In the rows, zero is written as 128.
Named turns come first, each shown by rows before and after it. Which turns, in which order, take the first row of each pair that follows to the second? Write the first one first, as in the answered first pair.
turn k_388:
[148 135 136 110  79 161 130 135 138 133 179 133 184 149 146 132 122 121
 139 115 102 176 108 127 104 134] -> [146 152 142 121  81 163 149 128 159 123 182 126 170 131 123 133 106 120
 136 113 127 185 144 153 114 136]
[132 156  77 145  69 182  90 120  98 156 133 118  86 126 113 132 155 118
 157 100 189  86 132 145 149 139] -> [121 168  96 140 175 128 162  94 148 114 108 122  86  70  70 124 125 143
 130 126 180 124 161 169 153 149]
[169 114  94 139  89 155 153 136 137 165 114  99 121 121 130 141 132 162
 151 130 127 160 140 127 139 142] -> [166 117 100 135 121 143 166 128 145 154 105  95 127 102 127 135 127 172
 141 139 126 169 147 135 139 143]
[121 125 136 124 157 105 156 141 147 102 118 131  97 135 115 125 125 119
 134 124 140 124 145 145 133 120] -> [120 108 139 121 164  98 138 145 128 112 119 136 108 153 132 121 137 117
 136 130 111 117 113 122 122 122]
turn k_135:
[137 113  87 114  86  94 140 139 103 149 119 145  97 152 146 129 163 160
 117 141 125 123 114 102 135 113] -> [132 109 122 101 125  76 145 138 112 138 127 148 124 144 153 140 137 150
 131 156  89 136 102  86 106 113]
[ 80 132 144 119 169  93 159 164 133  88 126 161  95 166 124 121 122  38
 167 131 154  97 126 124 141  93] -> [ 79 147 132 130 152 100 158 155 138  89 120 161  78 161 113 119 127  45
 161 122 177  91 138 138 156  95]
[ 85 111 115 105 163  79 128 167 128  96 147 126  98 173 121 106 117  78
 159 138 136  85  97 142 137 113] -> [ 78 124 121 108 164  79 143 166 138  84 143 125  88 164 112 108 115  84
 150 142 153  93 118 154 140 118]
turn k_560:
[158 121 127 130 105  96 118 118 107 137 111 136 140 124 106 139 124 134
 117 124 140 155 133  95 117 153] -> [140 112 119 117 113  80 112 126 105 119 117 138 123 143 117 126 126 113
 127 119 154 135 122  93 123 153]
[150 109 105 142 148 107 135 114 118 154  66 153 135  99 110 104 175 189
  94 142 120 145 129 132 158 147] -> [123  91  94 126 153  79 123 139 104 123  80 155 107 141 122  88 175 152
 113 146 134 101 108 129 158 140]
[123 144 150 117 138 138 126 123 138 126 140 128 131 129 121 132 116 133
 135 120 114 127 142 127 126 118] -> [130 139 136 119 122 148 110 124 125 143 135 136 137 127 126 132 126 136
 129 120 107 124 132 115 130 120]
turn k_725:
[109 137 116 128 116 133 131 143 123 107 144 125  87 151 118 117 116  99
 151 119 176  96 131 156 156 113] -> [128 132 138 124  89 159 105 149 122 133 162 120 121 163 137 141 107  92
 166 119 146 116 110 135 128 113]
[131 123  95  91 158 105 155 127  98 107 130 148  75 161 128 106 139 133
 146 180 168  96 141 154 134 135] -> [154 118 135  88 119 146 108 137  90 144 160 148 133 178 164 142 121 109
 166 173 116 116 104 119  92 132]
[ 99 112 148 103 137  89 140 157 138  53 175 124 104 176 148 101  85  64
 173 120 169  83 116 139  85 105] -> [111 121 182 102 131 113 122 157 153  68 188 120 135 165 148 126  64  66
 182 125 142 114 119 132  70 100]
[ 98 150 108 154  75 134  89 110 130 105 177 159 105 180 135 128 129  73
 122 137 172 102 158 128 124 176] -> [112 162 140 156  72 154  89 106 150 116 189 151 138 166 137 152 109  73
 124 133 153 132 167 123 103 175]
Then:
(two turns a pair)
[133 133 123 112 180  83 146 114 145 111 108 124 149 103 115 118 144 152
  97 161 100 163 117 105 115 143] -> [151 131  87 129  61 143  81 134 103 161 124 122 132 142 143 121 168 135
 108 123 133 127 107 108 127 142]
k_560, k_388
[153 149 145 146 101 151 144 123 145 126 141 112 118 107 116 145 124 132
 117 126 143 152 155 133 121 126] -> [137 129 119 130 143 101 159 127 132 102 119 123  88 108 120 112 149 144
 106 146 143 129 137 127 138 127]
k_725, k_388
[123 163 164 134 118 116 167 150 134 148 199  89 115 115 131 131 125 112
 146 106 181 109 140 145 127 111] -> [125 157 164 131 107 128 148 156 127 154 202  86 124 129 139 137 131 102
 152 106 171 104 123 133 118 107]
k_725, k_725
[ 88 110  84  93 187  58 158 112 122  70 128 134  61 152 112  98 142 104
 136 170 131  76 121 156 146 152] -> [155 145  55 147  96 143 143  75 122 156  94 124  99  95  96 124 173 189
  86 143 129 127 171 157 174 183]
k_560, k_135
[184 134 139 119  77 115 114 150 141 140 149 138 164 166 128 136 140 124
 129 121  86 133  86 120  73  93] -> [197 137 104 143  63 118 117 136 138 156 128 141 145 147 119 123 178 160
 102 119 104 133  97 127 103 108]
k_725, k_560
[111 116 141 161 150 142 171  75 151 101 102 121  97 109 101 116  96 118
 116  99 154 162 230 166 134 120] -> [142  92 126 164  47 206  88  91  96 168 116 122 122 158 150 126 143 117
 126  83 131 141 184 128 125 119]
k_135, k_725
[146 122 151 117 143 138 150 132 140 111 131 127 159 105 135 145 108 119
 126 136 119 156 136 117 101 114] -> [134 115  96 124 107 130 143 141 105 112 114 132 105 128 135 116 148 121
 116 126 170 108 135 129 137 116]
k_135, k_725
[116 137 171 153 103 162 106  96 126 183 148 103 125 123  98 130  83 129
 139 155 152 147 140 161 125 139] -> [103 122 156 145  98 146  87 113 101 175 156 112  99 160 116 119 100 100
 146 158 155 108 110 156 126 131]
k_135, k_560
[139 138 117 140  82 187 110 139 127 159 139 142 153 118 107 141 127 176
 124 106 149 151 145 150 141 123] -> [130 134 153 121  97 187  99 155 140 141 169 142 159 138 119 150  95 133
 155 102 137 150 129 150 116 109]
k_560, k_725
[160 118 131 146 157 141 147 120 152 141 116 117 148  96 122 121 147 154
 134 125 116 132 122 155 127 132] -> [155 111 142 144 161 143 139 123 147 138 117 111 161 106 129 128 145 151
 138 127 103 134 114 137 118 129]
k_388, k_135
[131 125 128 128 151 109 134 119 107 125 108 130 153 123 131 134 139 161
 118 148  89 151 113  94 117 134] -> [133 126 143 128 157 103 140 120 122 114 117 126 155 124 132 138 127 154
 131 149  87 155 119 101 109 130]
k_560, k_725
[ 97 158 144 146 106 142 108 117 111 135 104 118 157 152 134 159 125 108
 114 165  88 116  89  87 125 130] -> [ 76 167 158 143 145 116 141 116 138  99 108 113 145 137 113 154  95  97
 124 171 105 123 111 115 122 125]
k_560, k_725
[152 105  93 116 131 116 136 143 119 132 128 119 137 142 119 124 140 117
  93 108  86 111  81 133 114 137] -> [145 128  91 132 117 135 161 133 148 116 136 107 106 116  96 129 116 122
  92  94 132 121 131 169 134 139]
k_388, k_388
[100 120 178 100 182 103 132 120 137 110 159 129 146 147 141 134  75  80
 166 145  93 127 125 112  90 116] -> [152 137 170 134 102 178  94 102 124 180 156 126 178 130 143 159  93 115
 147 127  82 156 137 105  92 129]
k_560, k_388
[127 121 173 116 141 125 137 122 145 128 153 134 145 155 125 140 105 125
 143 138 118 161 140 127  99 136] -> [114 125 154 128 153 108 159 117 150 113 137 131 117 143 104 125 114 127
 134 137 144 153 161 152 120 138]
k_388, k_725
[157 161 143 131 121 178 148 109 173 151 127 123 145  85 135 171 123 126
 124 101 139 120 142 167 127 114] -> [167 136 142 119 101 180 105 125 140 170 132 128 163 111 169 171 146 121
 133 104 114 105  98 140 117 119]
k_135, k_135
[113 139 136 143 181 104 171 110 153 113 115 132 119  75  95 125 110 153
 115 145 142 161 165 148 130 126] -> [102 110  86 143 113 116 117 144  97 129 117 135  67 146 131  97 155 123
 127 120 180  87 127 140 157 111]
k_725, k_388
